The rows of T fall into 4 groups, which share some directions, and each row is roughly a mix of its group's hidden directions.
T, 140 rows:
[[-51 -19   4 -14 -44  41   1  25  26   2]
 [ 34 -39   4  17  24 -49 -12 -31  28 -14]
 [ 55 -34 -36   1  15   8 -11  46  12  -9]
 [  4  -5 -47  16 -49   5 -10  42  28  25]
 [ 31 -14   8   0 -39  53 -22  29  33  13]
 [-56  29 -22  11  39 -36  24   1 -12   5]
 [  4  -2  -1   0  13   5  -2  39  46 -65]
 [ 48  -2 -19 -34  -1  -6  47 -30 -11 -33]
 [-12  -5  13  35 -50 -33  -4  -4 -21  50]
 [ 29 -18  23 -19   0   1 -24  19   2  72]
 [ 63  23   6  -9  41  25   5  -5 -34  -7]
 [ 20   9  12 -58  16  49  24  23  18  -9]
 [ -1  10  26   5  24 -48 -31 -36  -8  47]
 [-48 -11 -10  54 -23 -36  -1 -21 -10 -18]
 [-40   8  12 -21  30  10  26 -47  20 -40]
 [-39   3 -15  48 -13 -45   7 -36 -20  -9]
 [ 39  -3 -25   7  34 -40  39   5  15 -36]
 [ -4 -16 -38  12  41  34  -6  -3 -13 -57]
 [ 37  37 -17  -8  28 -52 -16  -5 -19  30]
 [ -3 -35 -11  15   4  47  -6  31  24 -53]
 [ 30  45   5 -10  42  29  23 -16 -35  23]
 [  6 -19 -28  31 -34  28 -25  58   8  -8]
 [  9  55  12 -30  20  40 -32   4 -23  21]
 [-22 -15 -23  23 -67  -9 -26   0 -32   5]
 [ 22  17  20 -17  36 -38  14 -42 -13  42]
 [-21   0  30 -15 -29  14  -5   9 -14  72]
 [-28   7 -13 -12 -58  50 -12  30  -2  12]
 [-70   3   1   9 -36  13   2  30  28  -6]
 [-13  58  10 -12  14  41 -16   2 -21  43]
 [-40   3   6  13 -45  36 -15  47 -17  17]
 [-56 -20 -10  17 -51   2 -13  18  31  14]
 [ 34   2  -5 -38  13 -26  42  51  -6  17]
 [-36 -19 -21 -17  23  58   1  31 -13 -28]
 [ 32  20   5 -18  56  37 -13   7 -16  37]
 [  0  24  21  22  -9  42 -31  16 -18  57]
 [-44  24  23  -4 -15  55  -9  39 -16   3]
 [-14  -8 -17 -26 -40 -23 -13  28  41 -47]
 [ 38 -14   6  16  48 -20  23 -50   5 -20]
 [ 22  50  -1 -11  17 -63  24  -3  15  -1]
 [-35  39  14 -46 -42  -5   0  22  23  16]
 [-61 -26  17  53   7   7   3 -17  11  -5]
 [ 50  23  25 -26  58 -11   7 -11  11  -2]
 [-54   9  -5 -29   0  -1  -5  59  17 -23]
 [ 57   7  25 -15  48   7  -5  -2   5  40]
 [  0  43  25  20  34  -3  21 -40 -29  34]
 [ 26  -8  -6  -4  24  78  12  12 -17   0]
 [ 61  16  -3  38  12 -21 -36   0  13  27]
 [-29  35  14 -10  -8 -36  48 -44 -11  -4]
 [ 27  38 -29 -35  28 -40  12  23  21  18]
 [ 68   5  10  18 -25 -43 -10  12  -4  16]
 [-17  -9  12  39  11  70  26  -7 -13 -17]
 [ -5 -14  -5   9 -76  19 -36   8 -18   7]
 [-29  13  17  34  32  39  15 -15   2 -51]
 [ 30  18 -17 -30  34  27  51 -17 -22 -22]
 [ 14  29  32 -15  45  24  27 -42 -24 -14]
 [ -3 -29   1  50  -5 -55   2 -11  41  -3]
 [ 20  48  -1  20  -4  31  25  13 -33  46]
 [-12 -37   5  26 -53 -14  -8  14 -23  46]
 [-15 -40  22 -55  11 -17  39  -2  31  -3]
 [-18 -13   3   9  -4  28   9  66  15 -46]
 [-57  16  22  -8 -37  24 -45  -4  -3  -3]
 [ 12 -25 -12  25  28   2  -1 -73  16  15]
 [ -4 -45  36  -2 -56   9 -27 -26   4 -14]
 [-65   0  -3  59  12  -9  -2  -8   1  10]
 [-36 -47  12 -29 -14  19  38  -4  21 -34]
 [-31   0   3 -23  42  53  20 -25  -2 -32]
 [-33   4  27  21 -19  16   3  62 -37  -5]
 [ 29 -22 -24  35  45  19 -28  -8 -36  20]
 [ 15  40  -4  41  46  29  16 -13 -34   2]
 [-22  16  16 -47  49   7  28 -30  22 -18]
 [ 11 -53 -22  38  16 -23  35 -19   3 -29]
 [ 48  18  -4 -57  36   9  -9  -1 -11  24]
 [-50 -22 -14 -19 -11  38   9  -1  10 -54]
 [-35  24  37   6 -17  33 -22  32  37 -26]
 [-60  51  -2   5 -39 -13  -4 -13  -5   5]
 [  3  37 -11  21 -38 -52 -20  19  -6  35]
 [-40 -18   3   7  46  29  30 -10  13 -46]
 [-69  -1 -12  40 -24  21  -7   8 -20   7]
 [  7 -32  -4   4 -48  39 -17  49 -15  18]
 [  1  32  21 -38 -25 -38 -21  -1   5  52]
 [-20 -15   4  24 -43  53  36  10 -22 -22]
 [ -1  -4 -48 -17 -19 -13  32 -32 -55   3]
 [  7 -49 -16  46 -43 -27   7  11 -14 -19]
 [ 12  -1 -16  -2 -54  30 -27  18 -34  42]
 [ 11  28   6 -33  42  58   5  15 -17  23]
 [-30  50  20  -4 -13 -27 -19 -23   6  50]
 [ 22 -19 -21 -17 -15 -58   3 -19 -20  48]
 [ 14 -17 -23  24 -23  14 -65  11  21 -31]
 [ 37 -29 -14 -55  17 -28   0  12  31 -24]
 [ -3   6  46 -31  10 -35  37 -34  29  15]
 [ 35  29  13 -20 -29  51 -14  39 -19   5]
 [ 24  23 -30  20  -3  39  -3  16 -62   1]
 [ 36 -13   7  41  -1  17 -55   8  17  36]
 [-12 -32  18 -33   6  -6  34 -36 -31 -46]
 [ 52  13  -4 -12  49 -11  23 -19 -35 -19]
 [-34 -35  -8  51 -15 -48  -3  -7  18  16]
 [ 58  33  14 -29 -13 -46  12  13  -1  -6]
 [ 49   0 -23 -29   0 -11  31 -57  -2  -8]
 [ 52  21  18 -36  19  29   1 -10 -43 -14]
 [-42  20  33  29 -39  39  -6   3  -7  30]
 [ -7 -39 -14  51 -27 -48 -11   9  18  16]
 [  9  33   4 -44 -30  28  -9  45  30 -16]
 [  1  30  13 -56 -39  22 -20  29   8  26]
 [ 16   1 -15 -30  11 -75  14 -24 -11 -12]
 [-29   2   1 -48   2 -35  -3 -57 -19  -9]
 [-74  -7  -8  19 -34  16  -5  19  16  11]
 [-15 -31  25 -41  22   2  -1 -34  51 -23]
 [ 17  23 -12 -65  39  11   3  10  12 -32]
 [-68  -3   9  32 -29 -10 -14  12  28  19]
 [ 15   5 -18 -68  27 -23  -1 -20  -1 -36]
 [ -7  45  46 -10  48  -9 -11  -9 -31  18]
 [ 43   1  -4  18  -1  16 -70  13   8  25]
 [ 63  14  18  -2   9 -47  26  -7 -19 -13]
 [  3  20 -17 -52  -1 -57  22 -20   1 -23]
 [ 12 -24  12 -11  33 -35  30 -44 -23 -38]
 [ -5 -33 -28  13  32 -30 -38   1  52   4]
 [ 12 -25 -28   5 -23  21  32  55 -29 -26]
 [ 17  14   4 -53 -37  39 -13  34  21  12]
 [-51 -33 -16 -23 -38   9  22  22  33  -9]
 [-74   2  18 -11   7   9  12  12  41   8]
 [-40  24  -1  26 -34 -20  38  -5 -41  22]
 [ -7  23  55 -14  43   5 -40 -15  22  10]
 [-77   8   9   2 -12  42  11   2  -5  -4]
 [-25 -11  -3  32 -45 -40 -25  15   1  43]
 [  0  -8   1  11 -32 -52   6  64  -6 -10]
 [-37  -3  -3  16 -57 -24  -3  15 -24  43]
 [ 19 -21  -5  41 -13  16  -7 -26 -64 -21]
 [  5   9  20 -62   7 -12   8  14  57   6]
 [-32  37  55  13  15  28  19 -21 -26   1]
 [ -2  -4  18 -68  35   8 -22 -33   2 -16]
 [ 52 -26 -38  -7   9  16  -6 -52  10   8]
 [ 49   9  -6 -41 -31 -47 -22  -9 -11   3]
 [-33 -31 -17   7   9   4  27 -24   3 -66]
 [ 12 -21  29   6   2  -1  16  -1 -30  74]
 [ 22   0  16 -44  58  34  30  -1   7  -5]
 [-12  22  37  -8  56 -10   2  -5  50  16]
 [  3  -3 -14 -29  10  14  54 -52 -12 -32]
 [-42 -14 -16 -10  42  12   2 -10  51 -34]
 [-13 -13 -32   1 -22 -48 -39   3  33  37]
 [ -2 -29 -21  -1  27  32  -9 -10  16 -68]]
Each list below has two rows that fit no group; the rest each fit one group, if only roughly. Name those rows in the order they come.
    Z_199: [ -5  17 -54  -2   8  -1  31  19 -57 -16]
    Z_114: [ 48  37  -3 -40 -10  20 -25  27  17  27]
    Z_396: [-24 -18   1  10 -65 -43  16  10  26  -5]
    Z_685: [ 21  34   3 -23  38  -6  -1 -38 -42  36]
    Z_612: [ -7  -9  19  51 -37 -41 -19  35  -6  20]
    Z_838: [ 52  55  -5 -29  16   2 -15 -13 -17  24]
    Z_761: [-34   5 -28 -32 -23  27 -25  50  25 -12]
    Z_11: [ 17  14   8 -31  62  34  18 -19   9  29]
    Z_188: [-20 -22  -9  35 -24 -38  37 -33  -7 -37]
    Z_792: [ 26  13 -34 -64   2 -20   5 -12  36 -15]
	Z_838, Z_11
    Z_265: [  8   1 -33 -53 -32  25  11  29  12 -37]
    Z_249: [-69  -3   8  24  -8  -4   0 -23 -45 -11]
    Z_278: [-46 -12   2  41 -26 -31  33 -29 -22  -5]
    Z_87: [ 17  -6  24  43   2 -59   3  -9 -27  33]
    Z_567: [ 51  24   8 -26  11 -50 -22  31  -4   9]
    Z_770: [-35  16  29 -15  13  45  16 -33 -16  43]
    Z_852: [-34 -25  14  67  10   1 -12   0 -25  26]
    Z_102: [ 44  -5   1 -44  34  46 -10 -13  17 -20]
    Z_706: [-47 -33  23  10 -29   7 -41  11 -24  30]
    Z_71: [ 15  42  45 -12  17  -7  29 -32  -7  42]
	Z_102, Z_706
    Z_178: [ 24   5  27  40  21 -20 -13 -35 -36  41]
    Z_207: [-53  16  -8   1 -30  21  38 -30 -27 -23]
    Z_135: [ 33  -9  15   6 -20 -61 -42  17  21   6]
    Z_788: [-18 -35   3  30 -66  17 -29   5  11   2]
    Z_693: [ 11 -13   8  35 -22  -4 -49  23   2  56]
    Z_48: [-38 -48  -7  47 -25  -6  -6 -30 -21  -3]
    Z_962: [-15   9  14 -61  25 -10  39 -11 -31 -24]
    Z_115: [ 38   5 -38 -20 -15 -47   9  -8 -47 -10]
    Z_515: [-35 -50 -10  -9  -1  57   4 -17  23 -14]
    Z_196: [ 13  17 -11 -79 -15 -25  -5 -10 -12  16]
    Z_886: [-16  26  -1 -62  -6 -18  16  35  20 -33]
    Z_345: [ 25   9   6  42  37 -29  34 -28 -35  16]
	Z_135, Z_515
    Z_240: [  1   0   5  -6  32 -16  26 -54  49 -28]
    Z_950: [ 23 -21   0  30 -45 -58  19 -20  -5  11]
    Z_412: [-50 -24  30   3 -51   4  22  -5  32  -4]
    Z_642: [-56   2  -4   2  20  49   1  45  11   8]
    Z_293: [  3   3  17 -79   2  15  27   5  -2 -24]
    Z_431: [-56 -35 -21  32 -10   8 -33  23   9  21]
    Z_737: [  1  -7  -2 -59  12  23 -14  49   3 -36]
    Z_105: [ 12  19 -15  44  15   8 -55   3 -32  33]
    Z_314: [ 81 -12   4  23  -9   8 -24  -4   9   7]
    Z_870: [ -2  16 -10 -28  20 -45  49   3  18 -42]
    Z_742: [ -7   1 -30  55 -18 -23  -1 -11 -41  38]
	Z_642, Z_737
    Z_471: [ 49  33  11  16  33 -11 -24 -10  -9  47]
    Z_986: [-23 -34 -18  51 -46 -23  -7 -13 -15 -21]
    Z_145: [-42  23  25  15   9  18 -17 -16 -46  44]
    Z_198: [-44 -14   4  23 -10 -45 -23 -52   2  11]
    Z_339: [ 14   6   8 -58   9  -9  36 -45 -13  29]
    Z_305: [-12 -32   7  50 -18  37 -28   6   5 -43]
    Z_564: [ 25  50   6   6  45   5 -35 -32  24  -7]
    Z_936: [-31  15   7  14 -73  18  14   7 -13  25]
    Z_963: [ 44  15  35  -2   1 -37 -44 -21  17  28]
    Z_893: [ -9  -4  41   9 -36  -5 -22   5  13  65]
    Z_92: [  1 -36  -8   9 -49   7 -32 -38  12  39]
	Z_305, Z_92
    Z_285: [-17 -10   1  25 -42 -38 -29  51  13  17]
    Z_493: [ 34 -20  -2 -43  20 -23 -54  11  15  21]
    Z_435: [ 30 -48 -16   0 -24   8 -47  24  25 -26]
    Z_151: [ 48  -1  -4 -51  13   6  20 -19  -9 -46]
    Z_923: [ 30  -6   8  15  30 -43  21 -53   4  31]
    Z_985: [ 16 -10 -16 -23  16  33  34  -9  26 -61]
    Z_888: [ 39  31 -12 -19 -21  -7 -37  36  26  37]
    Z_79: [-59  -4  -3  27  -6 -18 -29 -25  -2  45]
    Z_73: [ 82   0 -19 -15 -14  15  -7  15  10  -9]
    Z_32: [-47 -11   9  -4  50 -17  44 -15  17 -20]
	Z_151, Z_923
    Z_40: [  5 -27 -10  55 -49  -2 -32   1  23  16]
    Z_186: [ -4  47   4 -24 -52 -24  21  18   2  35]
    Z_722: [ 10  17  17 -15  30 -28  28  14  47 -48]
    Z_159: [-32  46  10  -5  29  27  30 -25 -37  20]
    Z_421: [  4 -34  -2  13  30 -31 -13  17  50 -44]
    Z_675: [ 51  21  10 -47  29  28  24 -20 -10  -7]
    Z_88: [-40   0  15  -2   0 -34  33 -42 -30 -38]
    Z_168: [  2 -67   8 -25  -1  31   6  13  36 -21]
    Z_502: [ 23  -5  -2  41 -73  -1   1   5   8  21]
    Z_283: [ -5 -14  41  24  40 -42  -3 -43  19  -7]
    Z_653: [ 13 -19  40 -46  20  41   8   6  40  -7]
    Z_772: [ -8   5  10 -56 -10  11  52 -21  11 -36]
	Z_675, Z_88
